One turn sends every row of this set to another row. A few are shown first. Where does it send the rows asked after them?
Tedun: [13 -15 2 4 60 37 -8 35 34 -16 16 -45 -15 0 -21 9 -23 -5]
nika: [-9 -2 20 17 57 16 -26 0 12 -11 -36 6 -3 -20 11 6 -29 35]
Dokiz: [-12 -17 4 6 17 37 2 31 14 -3 5 -38 11 -18 -6 38 -14 -2]
mab: [4 -21 22 18 46 28 -42 20 26 -10 -49 -16 -3 -26 3 26 -24 35]
bozev: [32 -11 -13 30 15 18 -22 63 33 -24 -29 -23 -14 -10 4 16 -36 10]
lokem: [12 -22 12 -6 44 37 -40 38 45 -24 -25 -28 -1 -16 3 36 -21 21]
fas: [-25 -3 9 17 25 24 12 7 -7 4 1 -16 9 -21 1 20 -20 5]
vavu: [1 -1 31 17 37 34 -12 52 25 -16 13 -40 12 4 -14 26 -3 8]
Netar: [16 5 -10 28 32 13 5 22 14 -32 -7 -2 -14 -11 9 -27 -43 9]
zubu: [-10 37 -4 5 43 -3 -27 18 6 -8 -5 -3 -18 -12 -6 1 -28 24]
puvar: [-1 -2 15 36 69 20 -5 0 1 1 -12 -18 -20 -15 -17 -14 -29 15]
Fanak: [8 -19 19 43 57 31 -24 15 8 7 -32 -38 -21 -24 -24 5 -25 19]
vosor: [-9 7 10 -7 63 17 -11 6 23 -26 -5 8 0 -5 13 2 -30 20]
Bigo: [-8 3 45 48 40 22 -15 28 -1 2 -18 -25 7 -11 -14 13 -6 27]
Tumit: [18 -4 0 48 26 15 -6 18 5 -19 -35 -6 -16 -25 4 -21 -41 22]
meli: [19 -27 12 24 53 41 -26 37 30 -4 -15 -55 -19 -15 -27 19 -21 7]
Gibu: [-13 -21 12 20 15 35 -6 26 5 7 -16 -38 8 -28 -8 40 -13 7]
Vuki: [-19 -5 2 3 24 29 13 19 7 -4 14 -24 11 -13 -1 27 -17 -3]
lasu: [31 -20 1 45 16 28 -22 39 19 -21 -42 -27 -17 -28 -2 -3 -35 20]
Kig: [-21 -12 15 28 20 27 1 11 -7 11 -18 -24 8 -30 -5 28 -18 12]
Vun: [16 11 -17 27 29 3 1 38 18 -29 -10 5 -13 -1 14 -10 -43 8]
ropa: [4 -5 4 -20 54 29 -21 30 43 -34 2 -13 1 -2 10 21 -26 12]
Zek: [26 0 -21 18 22 12 -9 58 33 -34 -6 -12 -12 1 10 5 -40 3]
zopu: [-15 15 38 35 48 17 0 21 -1 -8 4 -12 10 -1 -7 2 -9 20]
toba: [25 -9 -7 48 16 11 -24 48 17 -14 -44 -12 -15 -18 5 8 -38 20]
goz: [8 15 -7 -8 29 16 -45 53 33 -12 -4 -36 -16 -10 -14 31 -20 15]
Timi: [-4 24 5 22 36 0 -44 22 2 4 -31 -13 -20 -25 -12 11 -25 35]
Nos: [-2 31 -12 -14 39 5 -29 37 24 -17 12 -17 -15 -3 -7 12 -25 13]
kuro: [35 -20 -9 24 16 34 -16 54 37 -32 -19 -35 -13 -16 -1 4 -33 6]
Pelez: [2 1 2 12 71 24 4 13 16 -13 17 -22 -17 1 -14 -11 -30 0]
muro: [-8 13 29 17 44 23 2 36 15 -18 22 -22 12 9 -8 8 -7 8]
pufe: [6 11 2 14 26 13 -55 42 18 0 -32 -34 -20 -24 -17 29 -21 29]
lufin: [26 -3 -16 12 26 25 1 43 32 -40 3 -20 -12 -5 6 -12 -38 0]
Gisi: [16 6 -9 46 26 1 -10 33 7 -18 -33 5 -16 -13 10 -8 -42 20]
Disut: [2 -8 41 37 33 32 -23 47 16 -3 -12 -42 10 -9 -18 28 -2 19]

Netar -> lasu
nika -> lokem
Gibu -> Vuki
Now find these:
zopu -> Disut
meli -> Pelez
Vun -> toba
zubu -> pufe

